In the data rows, the value 128 means zero.
Here are some numbered points:
[145 155 101 102  94 170 102 114 115 110 105  99 165 181 151 143 124 107 111 142 153 180 116 100 145 141 139 120  96 140 123 136 103  96 150  95 112 133 122 104 128 145 122 159 134 137 145 162 152 188 141  95 106 110 134 107 109 136  99 108  95 100 128 105 146 164 142 129  82 172 154 142 153  97 104  93 185 176 163 154 151  98 145 172 151 154 146 100 145 172 163 158  84 161 146 135 103 104 170  79 145 153 147 146 156 188 145 174 164 145 166 154 187 203 159  89 102 114 163  88  79 178  97 142 106  90 153 150] 0
[111 100 125 135 164  70 129 137 143 154 104 160 100 147  99 106 137 168 142 111 131 109 168 158 101 107 118 132 162 109 119 153 170 149 100 153 145 110 106 122  89 121 108  91 102  83  94 100 189 118 111 148 116 141 118 150 158  80 168 139 129 160 125 109  86  86 135 147 147 110  88 140 153 161 117 161 120 101 107  96 103 156 146 108 152  84 150 162  80 105  93 150 147  94 144 132 179 168 103 145 140  93  70 142 101 111  37 109  98  69  95  86 112 118  85 149  97 113  99 148 147 110 156 139 102 154 150  78] 1
[234 216 148 178  25  87 130 160 177  27 204  34 176  92 230 242 164  31 187 232 162 165 113  27 223 119 199 136  56  91 127 106  41 120 142  25 150 231 135 185 201  96 171 205 241 232 230 207 103 116 220  66 175  39 239  82  43 220  34 154  53  25  45 153 155 153 142 146  86 109  84 145 159  93 177  97 178 110 170 158 141  88 155 168  74  87  83 100 146 107 162  77  85 104  62  23 106 104 106  86 142 161  63 136 164 107 137 178 169 145 165 161 108 115 153  91 162 101 160  94  82 184  96 148 104  87  88  72] 2
[122 104 141 157 155 166  62 148 146 143  88 157  96 116  99 119 159 160 124 108  99 110 152 156 109 102  97 145 171 117 140  87 149 141 100 152 147 104 102 120  97 103 175  94 105 104  94  96 114  73  75 162 128 133  95 158 176  92 146 149 157 159 114 182 147 145 141 149 141 177  81 142 163 158 111 156 112 182 103 150 148 154 141 110 149 148 146 159  82 108 100 149 153 106 147 134 177 159 109 146 144  90 135 140  95 111 139 109 100 141 105  90 137 116  94 158 165 186  99 149 151 105 159 137 175 153 153 145] 3
[ 90 112 106 124 155 109 184 103  99 146  85 161 114 104  88  94 123 152  87 103 166 142 132 151 104 146 101  92 144 148 139 163 165 160 126 160 122  89 102  99  95 144 106 117 113  87  97  93 126 120  96 149  81 154 102 142 158 107 155 109 156 161 158 195  87  91  52 145 144 104 156 136  93 158 108 160 113 105 104  92  79 157  77 106 151 150 147 164  98 175 103  76 147 159 142 139 181 166 109 148 141  93 147  54  96 166 133 106 102  62  95  91 109 112  93 147 107 186  98 158 149 105 155  56 169 147 155 146] 4
[120 121 129 127 137 120 151 131 128 129 110 111 131 135 133 113 140 129 164 131  90  96 129 121 122 141 112 122 147 133 145 114 142 115 134 135 123 121 124 136 118 140 124 130 122 132 128 126 156 112 128 139 107 124 146 132 132 131 125 119 141 126 129 167 151 148 150 145 155 107 153 127  91  91 109  96 103 100 102  89 111  96 153 103  76  85  86 101 152 109 100  83 159 117 143 137 103 104 104 158 139  97 143 141 100 111 134 107 102 147  93  90 109 112 157 147 106 114 152  90 150 107  91 146 103  82 153 144] 5
[141 114 119 117 149 170 136 151 157 136 146 132 125 147 127 125 145 127 129 123 149 110 123 126 126 115 104 143 141 124 147 105 140 184 115 132 136 122 146 132 107 118 121 124 133 124 126 110 108  87 121 135 135 132 119 115 135 123 130 132 160 122 136 103 152 154 143 147 142 178 153 132 158 162 137  97 115 106 106 158 152  92 158 112 145 152 149 103 157 111 105 155 150 103 144 132 102 161  98 146 146 154 144 144 101 105 136 107 162 144  96  97 113 124  87 150  99 111  96  94 146 104 161 140 166 152 146  75] 6
[169 147 152 160 107 108 109 169 145 108 169 115 124 124 141 167 170 113 160 147 122 122 134 110 145 100 144 159 128  96 105 141 104 134  98 113 160 161  99 137 135 110 158 134 159 158 143 156  98 140 144 128 154 101 142 131 115 145 130 154 122  91  91 142 152 157 142 147  81 108  87 136 154  95 180  96 107 114 177 153 161  90 147 170 155  88 154 105 153 109 170 155  75 104 144 135 111 100 101  79 141 153 146 137 160 113 138 106 160 149 166 160 106 119 161  81 169 115 165 154  82 119  96 137 104  90  80 147] 7
[143 131 138 149 142 138 158 137 164 130 108 121 127  57 130 140 158 134 157 136 116 171 136 136 140 115 121 142 132 102 119 143 151 148 123 122 139 137 134 166 158 109 142 119 138 132 130 147  79  97 107 130 147 118 141 132 123 130 128 142 123 137 106 114 149 150 140 138 148 178 157 143 158 166 118  96 111  97 107 153 153  91 146 172 149 152 147  98 149 109 161 145 155 104 141 136 168 158 112 155 138 161 143 138 164 109 134 105 159 140 156 147 101 121  88 149 162 110 157 149 151 167  99 141 167 154 158 146] 8
[109  93 133 139 164 107 111 116 153 151 112 155  99 141 101 107 154 156 138  98  80  99 158 157  98 128 111 130 166 122  94  82 153 142 104 161 122 106 114 123  68 116 117  93  95  90 107 106 160 117 117 156 125 146 102 171 152 113 157 143 130 175 149 131  90  88 145 147 147 107 153 132 162 154 108 149 113 186  99  87 153 162 156 105  74 151 150 164  89 107 100 153 147 101 142 138 181 162 104 148 141  86 142 144  92 114 135 103 103  57 104  87 114 116 151 147 103 116  90 160 154  97 154 139 142 157 158 150] 9
[147 133 165 133 138 171 119 155 165 109 142 132 116 163 134 135 152 135 126 123 122 141 112 136 139 102 114 153 130 106 125  72 123 105 111 128 147 146 166 116 151 106 143 133 123 131 133 139 169 126 119 143 153 114 147 147 135 127 132 153 109 110 111  76 149 153 145 142 149 180 143 135 152  94 144  87 114 176 110 157 152 164 150 108 146 151 155 102 156 108 100 144 148 100 141 135 107 102 104 148 139 153 154 144 164 105 134 105 165 146 166 159 185 113 161 150 164 124 162 157 148 107  94 144  98  93  91  67] 10
New points follow, each followed by the numbers of its three nearest points above by angle, nearest first.
[147 156 131 125 106 132 127 118 129 109 154 103 152 135 156 158 116 101 119 152 176 130 120 107 150 131 135 109  88 130 134 117  91  98 133 102 117 142 116 171 171 134 107 152 156 138 151 135  78 104 149 109 139 120 145 111 101 162 108 114 130 110 125 104 147 161 145 151  84 103  87 138  92  94 103  93 180 106 171 154  86 101  76 171 152  81  85  99 149 106  95  82  79 166 147 141 105 103 178  72 138 155  61 138 157 109  28 178 164 139 168 154 108 120 154  84  94 107 166  86  84 176 103 140 104  87  84  75] >> 2 0 7
[139 143 100  88 116  69 101 105 116 111 134 105 152 159 149 149  99  99 111 132 175 193 100 105 135 131 136 114 123 153 135 121 121  73 166 111 113 126 164 126 148 148 107 143 131 126 146 143 128 149 142 105  94 147 140 112 102 145 119 101  96 114 143  37 160 151  64  66 148 104  82 141  90  90 104  90 173 186 180 150  81  97 143 167 146 150  93 100 153 151 168  79 152 166 138 135 109  97 169  80 137 154 143 142 159 186 149 175 166 146 165 155 113 114 159  90 106 114 159  88  82 181  91  59 100 148 154  76] >> 0 2 7
[120  97 153 166 164 104 146 149 150 157 169 159  84 118  96 100 158 159 112 100 118 168 176 146 109 100  83 164 183  95  92 172 163 150  86 155 172 138 153 113 104  94 167  96 114 112  99 118 159  58 111 154 131 127 120 161 163  80 158 165 179 159 127 130  93  86 142 146 159 108  86 130  86 158 108 156 110 101 104  92 152 164  76 103  84  85 151 168  86 109 102 147 153  99  60 142 108 100 110 149 133 102  70  57  97 111 132 102  93  58  93  85 115 116  89 151 103 122  98 152 150 109 155 145 105 157  87  70] >> 1 9 3
[135 120 159 153 135 131 147 139 157 142 144 142 110 104 122 133 129 143 137 117  79 115 138 131 123 102 106 169 140 102 141 141 144 143 106 153 166 135 126 124 129 124 170 119 133 137 111 121 142 143 107 144 136 121 121 150 143 119 139 146 187 117  99  64 149 147 150 145 150 112  80 139 153  95 112 161 111 108 108 152  82  88 147 109  76  85 153 102 150 109  97 149 142  99 143 143 104  99 104 153 142 160 119 145 101 105 137 107  98 144  96  86 112 114  89 160  99 116  99 159 159 108  95 140 169  89  81  75] >> 6 1 5
[130 108 163 163 142 133 114 165 142 136 136 136  94  90 121 140 173 135 142 139  95  74 142 133 124  96 125 152 142 109  73 128 129 147 104 143 169 135  84 163 149  95 188  97 132 123 113 137 139 143 117 151 138 100 127 134 137 121 140 164 146 146 121 123 151  87 140 149 155 108  83 134 152  94 103 164 112 110 110 154 153  94 141 105  75  80 151 101 153 107 103 151 145  96  60 130 101 167 108 150 147 154  63 144 165 109 138 110 167 147 103 161 114 104 142 148 165 112 157 151 145 107  94 145 100 152  94 144] >> 7 8 10
[149 149 124 119 106 118 143 113 123 111 135 116 141 120 157 146 124 128 129 142 120 125 105 119 139 137 160 124 113 131 140 103 113 115 136 114 124 139 102 137 133 129 109 142 136 141 139 129 160  98 141 114 157 106 142 124 111 139 114 121 134 104 139 177 150 148 137 144  78 109 151 135 150 106 109  92 104 105 169 153 150 104 151 161 149 151  86  99 152 101 164 149  79 162 151 135 103  98 171  79 142 162 145 137 163 113 138 178 159 149 157 160 188 113 156  84 169 104 158 157  87 159  91 143 102  86 160 145] >> 0 7 2
[196 190 122 111  60 165 175 135 121  65 178  63 189 116 196 189 105  48 158 186 150 172  76  56 196 158 190 147  63 138 138 136  73  57 165  58 115 170 125 163 182 145 138 189 172 180 193 191 133 133 167  54 138  94 199  65  54 203  61 113 109  74  96 155 141 157 146 142  79 186 149 141 159 101 174  91 183 174 173 150 153  95 150 163 143 148  84 107 155 176 163 158  81 168 142 134 105  97 169  84 140 151 149 136 161 187 140 175 166 141 161 149 193 118 158  74 168 120 167  87  84 178  86 144 102  89  88 142] >> 2 0 7
[123 110 132 131 152 147 151 142 139 144 103 149  99 108 107 120 118 142 143 115 128 158 161 138 122  97 128 136 141 122 103 157 161 184 106 145 152 119  65 126 145 121 100 113 113 134 120 137 137 183  97 138 129 130 112 157 138  92 139 143 110 129 139 104 153  91 139 146 147 102 150 134 150 160 103 161 110 111 114 156  91 154 154 100 151 148 150 162 151 104 128 149 148 104 142 136 176 166 111 149 138 155  61 134 154 112 144 108 101 148 103 159 104 204  87 151 107 107  97 156 150 108 154 139 108 159 150 147] >> 1 9 3
[123 125 152 143 135  88 139 142 153 133 106 133 120  76 122 105 119 136 132 130 116 116 139 136 109 124 132 138 143 124  99 134 124 133 109 136 138 124 166 139 109 118 119 112 123 136 133 140 146 147 119 151 153 131 126 144 134 118 139 145 120 136 133 123 153 158 139 151 149 111 146 140 152 153 110 162 109 114 108  84 148 157 143 165 144 154 151 105 152  98 168 154 149 165 144 143 102 169 104 147 139 156 148 142  95 115 139 107 163 143 166 152 183 144 147 155 175 107 158 150 154 111 158 141 172 153 152 147] >> 8 9 10
[ 96 110 119 113 145 147 146 115 110 140 134 143 120 103  98 116 114 157 113 109 151 141 124 153 122 129  93 104 135 133 137  99 133 134 125 142 120 113 133 117 117 139 135 119 110 109 118  98 187 137 130 127 109 139 102 123 155 117 156 114 102 149 133 109  81  91 145 145 141 178 152 133  95 153 171 158 104 106 104 153 155 157 142 105 146 148 148 172 158 106 100  81 154 165 146 140 121 169 173 155 142  94 145 142 158 112 134 109  96 148 101  93 187 201 154 145 104 186  94 159 148 104 156 151  95 147 148 145] >> 4 9 1
[155 161 108 107  97 116 113 115 102  95 138  93 157 129 169 160 137  94 160 145 146 125  83  93 166 157 146 109  93 144 127 115  98  97 157  82 110 138 132 136 154 142 131 164 180 161 155 172 118 147 170  98 117 107 153  84  95 171  86 117 117  91 122  98 149 158  58  66  87 109  84 139  92  99 101  94 178 109 175 154  82  96 144 162 152  85  83 101 156 180 135  86  82 167 145 142 114 100 163  84 133 150 141 145 162 114 135 176 168 146 156 150 107 115 148  87 106 112 157  86  83 178  95 139 100  83  83  69] >> 2 0 7
[193 231 123 130  47 118 158 155 140  31 165  42 191 102 204 213 139  41 162 216 145  83  82  55 218 128 225 123  60 127 110 132  48 114 138  55 114 214 108 205 212 123 135 196 217 205 222 197  72 108 209  42 180  63 220  73  48 200  47 133  43  48  60 136 148 150 149 137  78 174 148 133 152  88 175  98 178 167 173 153 150  99 147 166 149 154  70 106 158 179 159 153  85 166 140 137 116 167 172  90 130 156 146 144 164 112 142 171 164 140 171 151 121 119 156  86 171 111 157  96  87 182  96 144 100  87  82 150] >> 2 7 0
[133 129 145 131 119 200  97 131 139 118 161 104 124 127 144 138 135 109 156 132 128 126 110 118 135 108 143 109 134 128 136  78  93 151 134 122 146 133  91 147 145 125 136 132 120 134 141 149 128 144 148 126 157 121 140 117 118 122 107 137 103 124 128 123 154 160 146 144 153 175 154 137 158  98 185  99 109 112 172 158 150  99 142 169 151 150 148  96 151 103 161 125 147 160 140 135 105 173 174 150 129 150 139 140 158 113 143 165 161 141 160 152 111 120 148 146 169 110 158  86  81 111 101 139 103 150 156 152] >> 7 0 8
[116 108 141 134 135 173 162 135 121 144 131 142 116 114 118 111 123 140 111 111 111  84 127 144 111 127  98 137 143 115 113 132 133 120 119 152 139 118 107 132 125 109 130 102 122 117 115 127  92  89 123 143 122 139 118 144 147 111 152 144 142 129 124 110 149 150 140 142 156 176 153 130  88 160 104 154 112 102 105 148 152 161 144 101 149 129 155 168 153 114  90 149 151 103 143 137 108 100 106 158 135  96 146 141 166 110 131 104 163 145 102 156 110 119 158 150  96 186 153 158 148 104 156 141 170 153 155 138] >> 3 6 9
